In the rows, 128 means zero.
Rotation paths and how fast each direction turns (degrees each step)
Each turn is a multiple of 5 degrees from 10 to 175, or 0.
Each row of a path follows its step; steps can be skipped.
Rotation 1:
step 0: [125 121 135 134 141 150 132 140 124 133 123 123 117 120 150 135 122 120
 134 123 112 132 121 136 132 136 129 125 121 139 126 125 130]
step 1: [137 126 145 122 129 151 137 135 136 125 139 139 128 131 133 114 136 117
 125 132 124 115 135 120 132 136 125 129 139 142 130 133 131]
step 2: [130 112 137 138 123 138 122 142 140 137 117 129 141 126 119 132 134 123
 126 112 126 131 132 114 129 127 128 150 132 134 137 126 126]
step 3: [139 129 134 134 141 117 130 134 126 139 131 124 137 127 120 133 141 111
 132 122 132 111 118 126 118 112 122 132 121 142 133 127 138]
step 4: [130 142 138 136 136 116 123 139 118 129 129 125 140 116 134 128 121 138
 126 124 113 117 137 125 110 123 138 135 136 136 128 140 124]
step 5: [115 127 120 123 141 118 115 136 135 133 135 128 128 122 131 114 135 129
 120 133 130 129 124 117 133 115 136 123 126 142 127 148 111]
step 6: [128 125 119 143 132 142 114 132 133 119 118 110 122 122 140 139 139 129
 126 139 127 133 123 130 119 128 137 124 117 141 120 138 125]
step 7: [142 133 128 115 130 152 124 138 120 135 123 130 125 126 129 120 123 111
 126 137 120 125 127 138 133 125 141 119 124 140 114 133 129]
step 8: [143 127 132 136 114 139 119 148 138 119 123 133 131 130 136 113 133 125
 132 119 141 126 136 129 137 134 143 136 139 130 129 133 134]
step 9: [131 115 129 122 133 140 110 143 124 140 124 127 129 139 119 130 137 125
 135 108 139 117 119 137 126 120 125 131 126 126 142 128 127]
step 10: [136 135 137 127 140 133 134 124 124 118 136 116 140 127 128 129 131 129
 132 104 133 116 131 133 109 117 134 131 127 126 125 140 142]
Speeds:
[130 129 128 128 131 125 128 128 128 131 125 128 130 133 129 131 124 133
 133 126 131 128 127 128 129 122 126 126 135 130 129 133 131]
60
[126 131 130 125 132 125 132 128 133 128 131 128 128 127 126 131 129 123
 125 127 135 126 128 129 132 132 132 124 128 130 128 131 132]
160
[133 125 127 131 126 131 127 127 125 130 133 128 125 130 125 128 127 132
 126 127 127 133 128 127 132 132 130 125 128 136 128 127 132]
55
[127 130 126 126 127 132 131 127 133 130 126 129 126 132 133 130 133 127
 134 133 122 131 128 129 132 130 131 128 128 128 126 132 127]
55
Rotation 2:
step 0: [116 125 134 118 133 119 136 134 140 131 124 125 130 132 132 120 137 110
 129 131 130 132 116 113 126 131 125 104 119 125 129 127 131]
step 1: [130 108 128 128 123 136 124 119 124 118 121 120 147 113 128 134 129 126
 119 109 127 128 122 126 124 133 138 128 124 131 137 135 126]
step 2: [122 134 135 125 126 128 125 140 128 134 136 128 135 120 127 130 115 134
 136 129 105 122 133 117 137 133 134 134 124 128 129 132 151]
step 3: [116 117 125 142 139 124 128 113 129 129 127 129 118 129 113 122 127 121
 147 125 136 116 124 127 135 135 125 119 123 118 124 129 137]
step 4: [126 118 120 132 135 133 130 131 131 120 132 105 121 119 132 125 115 133
 122 115 130 142 140 140 115 132 117 130 127 129 128 127 133]
step 5: [127 141 133 128 119 125 125 118 137 133 124 112 133 129 128 139 125 123
 127 146 118 142 132 125 144 136 117 132 129 115 123 129 130]
step 6: [137 127 130 133 129 134 119 121 135 123 119 125 127 130 134 120 131 123
 148 125 120 122 119 126 110 132 134 120 139 110 121 121 118]
step 7: [141 138 130 119 131 118 135 121 140 128 125 111 126 120 122 129 126 138
 122 113 128 117 127 121 116 121 128 138 127 140 120 135 131]
step 8: [117 131 134 121 130 123 122 119 126 119 141 129 145 127 118 132 136 144
 138 139 129 126 125 129 134 133 119 140 132 130 122 111 127]
step 9: [134 140 124 144 142 135 123 131 127 141 133 132 123 117 120 125 125 138
 140 126 133 131 129 140 126 130 137 122 147 128 131 132 115]
step 10: [134 133 131 119 129 131 138 130 118 130 129 118 112 131 126 129 128 136
 129 147 140 131 127 135 117 113 120 137 118 124 121 143 131]
Speeds:
[128 131 127 125 128 128 124 130 126 131 131 130 129 125 128 132 127 123
 127 129 128 127 130 123 131 128 125 135 129 124 130 121 129]
120
[125 130 125 129 128 125 127 126 130 124 133 130 125 127 133 126 130 132
 128 124 131 123 133 126 132 129 123 126 128 129 128 127 128]
80
[126 128 130 125 130 128 125 122 122 126 127 129 126 131 128 123 130 127
 129 127 129 132 121 127 132 134 128 130 126 127 126 127 127]
140
Rotation 3:
step 0: [117 123 130 125 148 124 113 131 118 113 147 128 133 128 126 131 131 133
 126 139 124 124 129 129 118 112 127 133 124 129 135 125 140]
step 1: [120 112 125 109 128 130 127 135 114 121 142 125 132 113 128 126 113 127
 127 135 130 121 137 133 139 119 125 133 126 132 128 127 142]
step 2: [124 125 133 121 122 133 129 128 122 128 136 133 128 113 118 124 127 120
 120 141 121 118 119 121 137 121 118 147 132 140 130 110 132]
step 3: [137 129 133 128 121 109 135 141 118 139 134 127 125 117 124 132 126 125
 135 141 122 128 121 119 135 130 118 127 137 135 138 118 145]
step 4: [130 134 127 138 128 112 114 136 125 130 141 121 139 125 123 141 131 117
 141 131 117 122 128 118 124 122 117 140 132 117 127 121 136]
step 5: [130 130 125 117 139 122 107 132 112 132 137 117 138 136 128 132 120 129
 131 139 128 118 128 123 117 122 124 131 127 125 142 134 141]
step 6: [120 115 128 121 129 122 114 125 112 125 130 120 133 122 133 133 106 124
 123 132 131 111 134 122 139 123 126 142 127 124 129 126 124]
step 7: [118 125 136 128 140 119 130 126 116 124 134 130 117 122 127 130 121 132
 112 142 125 116 119 118 133 124 128 142 130 142 142 118 126]
step 8: [118 119 131 130 129 103 140 142 123 127 144 124 116 113 130 137 125 130
 131 125 123 125 130 125 136 127 126 133 135 132 133 120 139]
step 9: [118 125 132 124 131 121 119 134 129 127 150 124 131 123 121 132 143 125
 132 124 120 123 124 128 116 116 120 141 134 128 132 112 143]
step 10: [132 114 135 109 124 123 114 131 112 132 138 122 138 126 129 128 125 128
 138 135 134 127 129 132 125 117 120 123 135 128 132 120 149]
Speeds:
[123 129 130 128 131 131 130 135 129 127 124 130 128 130 131 126 122 127
 126 134 128 130 130 132 129 125 130 133 130 127 128 130 126]
65
[130 130 126 130 125 130 129 131 128 133 127 132 131 133 128 130 125 126
 132 130 128 127 126 125 127 127 118 127 126 131 125 130 128]
45
[130 129 127 129 130 129 126 124 133 125 130 133 129 128 132 126 133 124
 124 130 126 125 129 125 124 128 126 135 129 126 125 126 125]
155
[126 128 127 127 131 127 126 127 130 123 124 122 133 131 129 127 126 130
 130 127 127 132 126 129 124 130 124 126 128 124 127 123 133]
70
[132 121 131 124 129 133 126 124 127 129 126 124 126 131 129 126 126 126
 129 129 127 130 125 128 133 131 128 132 129 133 127 126 125]
80
[132 126 128 123 128 126 130 130 128 129 128 131 126 130 135 126 129 130
 126 132 130 129 131 126 126 133 128 125 129 128 133 131 134]
155
[126 127 125 121 127 132 126 130 132 129 130 122 129 125 127 129 130 130
 128 124 125 128 130 130 125 127 125 131 128 129 130 136 128]
85
